One vector is turned by the same rotation once a tick. Each row is the vector after some number of ticks, and that number follows the row.
The counts run from 0 to 265.
1.09, -0.53, -2.78, -0.68, 1.25, 1.14, 1.17, -1.69, -2.30, -2.83, -3.33, 0.97, 3.04, -0.14, -1.62, 1.13, 0.37, 1.19, 1.38, -3.26, 0.17, 2.87, -1.04, -0.21, -1.29, 0.11, -0.52, 0.46, -0.42, -1.85, 0.90, 1.89, 0.71, -3.05, 1.04, -0.73, 1.32, -1.64, 1.99, 2.21, -1.42
113
-1.61, -1.65, -3.80, -0.79, -0.86, -0.71, 1.67, -1.32, -1.86, -0.04, -0.32, 2.05, -0.72, -0.74, 2.23, -1.24, 0.06, 0.33, 0.70, 1.51, 1.02, -1.05, -1.82, 3.27, -2.26, -1.35, -0.70, 0.55, 4.04, -0.44, -0.61, 0.93, -1.13, -1.49, 2.09, -2.05, 0.91, -1.06, -3.15, 1.46, -0.43
104
0.11, 1.15, 0.73, -1.10, 0.09, -1.00, 0.83, 0.51, 0.14, -1.96, -1.92, -0.86, 0.58, -0.44, -0.27, -0.67, -1.52, 1.14, 0.21, 0.85, -0.30, 0.00, -0.57, -8.20, 0.05, -1.46, -3.41, 0.08, -0.03, 0.12, 2.25, 0.43, -0.90, -1.63, -0.02, 1.67, -1.60, -1.05, 0.36, 0.91, -1.25
126
-2.14, 1.03, -1.96, -1.47, 0.76, -0.45, 1.30, 1.62, -0.61, 1.17, 0.08, 2.50, 0.39, 0.53, 0.69, -2.50, 2.07, 1.39, 1.81, 2.59, -0.99, -1.60, -0.92, 2.44, -0.02, -0.09, -0.88, -2.30, 4.31, -0.46, -1.13, 0.19, -1.11, -1.39, 0.46, -0.62, -0.83, 0.92, -1.73, 2.89, 0.34
239
0.52, -1.27, 0.35, 0.15, 1.45, -0.97, 0.79, 1.19, 2.76, -1.75, 1.00, -0.39, 0.65, -1.42, -3.07, -1.00, -1.30, -1.23, 0.18, -0.93, 0.68, -0.88, -0.99, -1.92, 3.16, -2.17, 0.81, -2.61, -1.41, 1.12, -1.62, -2.40, 1.47, 1.68, -1.75, 1.71, -1.59, 0.57, 2.00, 3.97, 0.45
57
0.04, -0.13, -0.57, -0.31, 0.61, 1.48, 2.05, -0.34, 2.73, -1.10, 1.01, 1.05, -1.31, 0.58, 3.44, 1.26, -0.57, -0.11, -3.46, 4.31, -0.63, 1.57, 1.10, 1.13, 0.59, 0.33, -2.49, 3.61, -1.45, 0.47, -0.48, -0.78, 1.50, -0.14, 2.38, 2.69, 0.25, 1.68, 0.03, -0.44, -0.81
34
-3.16, -1.29, -2.62, 0.96, -1.18, -0.87, -2.17, 1.29, 1.87, 0.03, -2.29, -0.54, -2.50, 1.97, 2.21, -0.73, -0.02, 0.17, 0.89, 2.25, 1.00, -2.22, -1.18, -0.15, 1.89, 0.48, -1.43, -0.72, 4.01, 0.01, -1.41, 0.49, -1.70, 0.24, 0.24, -2.70, 1.83, 1.78, -1.15, 1.55, -1.36
242
-2.46, 0.82, 0.83, -0.25, 0.46, 0.78, -0.11, -1.27, -2.95, 1.72, -1.41, 2.08, -0.93, -1.28, -0.68, -0.66, 2.30, 0.79, 1.36, -0.22, -3.37, -1.23, -0.77, 0.06, 2.59, -1.86, 1.11, 0.15, -1.06, 1.38, 0.21, -4.77, -0.60, -0.97, 0.44, -1.46, -1.53, -1.51, -1.56, -1.38, 2.95
226
-1.62, 1.50, 1.14, -2.98, -0.94, 1.44, 0.52, 1.94, 0.54, 2.46, 0.27, 2.04, 0.57, -1.84, 1.73, -0.20, 2.61, -0.67, 2.18, -1.68, -2.07, 1.47, 0.93, 2.88, -2.19, 3.12, 3.01, -0.44, -0.10, -0.69, -1.57, -2.03, -0.05, -0.42, -2.12, 0.98, -0.83, 0.24, 0.20, -0.17, -0.42
50
3.25, -1.76, -2.00, -0.69, 1.19, -0.10, -0.39, -0.54, 0.25, -3.01, 0.84, -0.82, -0.23, -1.20, -1.47, 1.05, -2.39, 1.32, -0.67, -0.31, 1.36, 0.14, 3.58, 0.77, 0.71, 4.26, -1.82, 2.17, -1.76, -1.19, -0.06, -0.93, 1.78, -0.29, -1.36, 2.00, -0.24, 0.67, 2.86, -0.26, -0.34
180
-0.59, 0.01, 0.59, 0.51, -0.16, 2.00, 0.88, 0.45, 0.29, 0.10, -3.41, 2.13, -1.70, 0.34, 3.63, -0.75, 0.32, 1.47, -0.55, -0.29, -0.57, 0.75, -1.98, 1.62, -3.44, 0.66, 0.88, 1.56, 3.21, -3.27, 0.97, -0.06, -0.37, -2.20, -0.58, -0.48, 2.99, 0.75, -1.09, -2.49, -0.01
252
1.48, 0.36, 2.06, 0.54, -1.46, -1.21, -0.24, 0.68, 1.60, -0.28, -1.51, -0.30, 0.13, -2.10, -2.92, 0.33, 1.12, -3.13, -0.06, 0.86, -1.28, -0.92, -0.62, -1.85, 1.03, 0.00, -0.49, -1.26, -1.76, -0.40, -0.69, -3.02, 1.64, 0.01, 0.72, 3.38, -2.15, -2.89, 1.29, 0.14, 3.22
194
-0.13, 0.32, 2.42, -3.19, 0.54, 1.37, -1.63, 1.91, -1.58, 1.83, -1.98, 0.02, -0.64, -0.29, 3.50, -2.80, -0.54, -0.48, 0.47, 2.80, 0.27, -1.15, -0.35, -1.37, 0.62, 0.22, -0.96, -1.12, -2.89, 1.27, -1.53, -1.20, 1.33, 1.62, 0.36, 1.43, -0.08, 2.65, -3.70, -0.02, -0.95
23
-1.35, -0.68, 1.56, 1.21, 0.30, 1.43, 0.02, -0.27, -1.38, 0.40, -3.48, 2.06, -1.69, 0.62, 2.91, -1.17, 0.11, 2.31, -1.50, 0.24, -0.33, -0.48, -1.07, 1.29, -2.65, -0.14, 2.39, 2.06, 2.50, -2.32, 0.31, -1.84, 0.09, -1.24, -0.87, -0.22, 3.15, 1.22, -1.71, -3.38, 0.03
253
-0.66, -0.94, 0.86, -2.05, 0.28, 2.18, -2.11, -0.21, -0.02, 1.42, 0.21, -0.67, -0.44, 1.18, 0.63, -1.32, -0.02, -1.42, -0.41, 1.18, 0.77, 0.55, -0.63, -1.18, 3.88, -1.82, -1.80, -2.20, -3.85, 3.44, -1.74, -1.59, 0.62, 1.93, 1.51, -1.69, -0.76, 2.40, -1.79, -0.09, -1.33
25
-1.20, 0.42, -1.27, 0.84, -0.32, -1.68, -1.76, 0.06, -0.24, 2.21, 0.12, -4.78, 1.27, 0.03, -0.92, 0.97, 1.04, 0.76, 2.19, 1.77, -1.22, -0.82, -0.35, -3.91, -0.73, 1.32, 0.84, 0.31, 1.31, -0.31, 0.02, -3.00, -3.14, -0.68, -1.37, 0.31, -1.46, -1.71, 1.64, 1.63, -1.52
231
-0.45, 0.55, -1.63, 1.42, 1.60, -1.65, -0.92, 0.36, 2.72, 0.51, 0.37, -3.06, 2.94, 0.05, -0.05, 2.64, 0.34, 0.22, 0.80, 3.70, -3.13, -1.44, -1.71, -2.76, -0.59, -1.47, 0.66, 0.04, -0.73, -2.51, 0.15, -1.90, -0.82, 0.74, 0.78, 0.90, 0.99, 0.87, 2.59, 2.41, -1.05
233
1.68, -1.21, 0.24, 0.74, 0.13, 0.23, -1.13, 1.66, -2.84, 2.63, -0.90, -0.05, -2.74, -1.66, 0.17, 0.53, 1.99, 1.09, 3.83, -2.50, -0.87, -0.50, -0.75, 4.10, 2.92, 1.41, -0.29, 0.93, -1.88, -1.41, -1.01, -2.40, -1.95, -0.54, -0.05, -0.92, 0.39, -0.16, 0.13, -1.50, 1.37
78
0.66, 1.85, -0.61, -2.62, 0.16, -0.59, 1.98, -0.37, -2.06, -3.14, -0.36, 2.86, 0.70, -1.72, -1.30, -1.28, 0.40, 0.62, 0.75, 0.65, -1.73, -0.36, 0.93, 3.75, 3.37, 1.02, -1.16, -0.41, 0.50, -0.85, 0.49, 1.24, 3.28, -0.33, 2.63, -0.56, 3.24, 0.16, 0.15, 0.90, -0.85
142
0.75, -2.04, -2.48, 1.06, 0.68, -1.00, 0.19, -0.65, -1.20, -1.36, -2.22, 1.48, -2.37, -3.66, 0.63, -1.36, -1.69, 3.14, 0.60, 0.67, 0.29, -0.37, -1.25, 2.89, 0.50, 0.90, -1.52, 4.56, -1.01, 0.97, -0.48, -1.37, 0.34, -1.96, -0.46, 0.48, 0.84, -1.44, -1.09, -0.32, 2.14
75
-2.21, -2.33, -2.95, 0.43, -0.42, -0.47, -2.22, -1.57, 0.46, -0.28, 0.66, -1.05, -1.14, 1.29, -1.97, -0.30, -0.38, -0.33, 0.82, 0.56, 1.39, -1.17, -0.66, -4.00, -0.56, -0.67, -0.75, -2.65, 1.91, -0.42, -1.20, -2.25, -2.37, -0.74, -1.14, -3.90, -2.46, -0.30, -1.40, 0.54, 0.33
94
0.15, -2.12, -0.12, 1.62, -0.83, -0.40, -0.53, 1.14, 1.20, 2.28, 0.87, -2.49, 0.86, 1.50, -0.24, 0.52, 0.77, -2.86, -0.58, 2.42, 2.65, -1.09, -2.44, 2.10, 1.46, -2.17, 0.96, -0.36, -0.61, 1.53, -2.31, 0.10, -0.03, 1.90, 1.40, 2.47, -1.33, 0.24, 2.18, 3.76, -0.20
204
-2.08, 1.36, 0.21, -2.01, -0.61, 0.34, 2.57, -1.72, -2.70, 2.52, 3.84, -1.34, 1.05, 1.01, 0.28, -0.36, 2.64, 0.03, -0.34, 0.50, -1.22, -0.11, 1.76, 0.59, 0.29, -0.86, -0.93, -2.46, 2.25, 0.24, 1.61, -0.57, -1.80, -0.10, 2.53, -3.11, 0.02, 0.65, -0.66, -1.67, -2.07
133
0.30, -0.85, 1.82, -1.31, -0.41, 2.19, 0.86, -1.16, -0.37, -0.85, 0.28, -1.87, 2.47, 0.40, -1.46, 2.03, 0.90, -2.35, -1.68, -1.59, -0.10, 2.13, -1.66, -0.81, -0.74, -2.40, 3.38, -0.55, -3.79, -0.57, 0.36, -0.28, 2.40, 0.31, 0.39, 1.02, 0.51, -0.74, 2.90, -0.32, -2.21
16
-3.05, -1.28, -0.15, -1.31, -1.13, 1.03, -2.89, 1.16, 3.04, 1.11, -0.68, 0.16, -0.21, -0.34, 1.86, 0.34, -0.30, -0.99, 0.32, 0.65, 0.23, -0.54, -0.96, -0.67, -1.84, 0.12, 3.83, 0.06, -0.91, 1.57, -2.35, -2.78, -0.27, 1.51, -4.10, -0.89, -0.79, 2.20, -0.67, 0.48, -1.10
53
-0.61, -1.77, -2.20, 1.12, 1.72, 0.41, -1.70, -0.84, -1.00, -1.06, 0.23, -0.10, 0.99, -0.83, -2.51, 1.67, -0.57, 2.15, -0.39, 0.64, -0.02, -0.23, -0.12, -1.23, -2.35, -0.04, 3.23, 2.42, -1.25, -1.78, 0.53, -1.11, -1.06, -1.63, -4.15, 0.83, -2.71, 0.56, 3.11, 1.37, -0.25
84
-0.51, 0.85, -0.16, -3.80, -1.54, 0.44, 0.50, 0.35, -1.38, -2.08, -0.79, 2.67, -1.88, 0.69, -1.27, -2.40, 1.93, -0.19, 2.65, -1.10, -1.94, 2.27, 1.21, 2.39, 2.19, 3.30, -1.65, -0.27, 1.87, 0.72, -0.35, 1.97, 0.38, -1.94, 1.72, -0.75, 1.57, -0.46, -1.05, 0.38, -2.42
144
-2.48, -0.72, 0.93, -1.40, -1.59, 3.00, -0.46, -0.77, 1.28, 0.79, 0.45, 4.28, -2.35, 0.75, 0.39, 1.10, 2.06, -2.84, -0.68, -0.66, -0.89, 0.91, -0.15, 2.09, -1.48, 1.01, 1.41, 1.66, -0.70, 0.54, -0.84, -0.88, -0.75, -1.16, -2.25, -0.11, -2.77, 0.34, 0.70, -2.37, 1.12
186
1.12, -2.52, -2.51, 0.30, 0.92, -1.39, 0.05, 0.13, -1.74, -0.44, -1.60, 1.49, -3.19, -4.14, 1.19, 0.67, -0.43, 2.54, 2.60, -0.94, -0.86, 0.23, -1.87, 2.82, 1.52, 0.05, -2.03, 2.96, -1.88, -0.98, -0.67, -1.72, -0.12, -0.68, 0.15, -0.80, 0.81, -0.65, -1.48, -0.39, 1.79
76
-1.32, -2.00, -0.29, 2.60, 1.50, 2.93, 0.91, -2.44, -1.58, 1.27, 0.06, -0.18, 1.02, 1.33, -0.34, 1.73, 1.39, -0.04, -1.89, -3.41, 1.73, 1.16, 1.31, 1.34, 1.71, 0.58, 1.08, 0.72, 0.99, 0.91, 0.56, -1.55, -1.65, -1.20, -2.36, 0.29, -1.96, -0.90, 4.10, -0.26, 0.33
217
-0.82, -1.18, 1.87, 1.22, -0.54, -0.10, 0.78, 0.28, -3.77, 0.98, -0.05, -0.53, -0.59, -1.55, -0.88, -0.24, 0.72, 0.42, 1.20, -3.91, 1.41, -2.42, -2.07, -0.74, 1.69, -3.52, 2.97, -2.41, 0.88, -1.71, 1.29, -0.03, 0.00, 0.70, -1.07, -1.86, 2.47, 0.57, 0.89, -0.30, -0.47
257
-0.33, 0.57, 2.61, 0.35, -2.75, -1.16, 1.06, 0.83, -2.92, 0.41, -1.07, -1.82, -0.11, -1.15, -3.35, -1.52, 1.00, 0.49, 2.06, -3.21, 0.25, 0.17, -2.88, -3.47, 1.03, -2.23, 1.42, -0.22, -0.06, 0.21, 0.86, 1.16, -0.10, -0.89, -2.43, -0.01, 0.06, -1.30, 2.88, 0.78, -1.97
259
-1.40, 0.83, -2.69, -1.36, 2.83, -0.86, 2.67, 0.34, 0.61, -0.99, 1.95, 3.25, 2.06, -0.08, -1.52, -0.44, 2.34, 1.69, 0.33, 2.81, -3.03, 0.38, -1.95, 2.29, 0.33, -2.87, 0.02, -0.87, 1.24, -0.95, -0.47, -0.38, 0.12, -1.20, 1.99, 0.04, -1.06, 0.79, -0.99, 3.40, 0.40
237
1.66, 1.45, 0.18, -0.02, -1.11, -0.29, 1.03, 0.92, 4.68, 0.58, -2.09, 1.68, 0.74, -1.24, -0.46, -3.86, 0.83, -0.48, 0.00, 1.39, -0.40, 2.91, -0.24, -1.55, -0.95, 1.59, -3.28, -0.76, 0.18, 1.19, -2.01, -2.62, -0.63, -2.51, -0.12, 0.85, -2.23, -0.92, -1.08, 1.16, 2.29
61
1.47, 2.29, 1.72, 0.23, -2.63, -0.33, 2.54, 0.28, 1.40, 1.46, 1.11, -3.22, 4.16, -1.11, -1.31, -1.78, 0.83, -1.30, -1.84, 2.10, 1.45, 1.81, 0.05, -1.78, -2.76, 0.34, -2.02, 1.36, -0.75, 0.53, -0.55, -0.27, 0.20, -0.63, 0.27, 2.13, -0.09, 0.33, 1.82, -0.58, -1.29
166
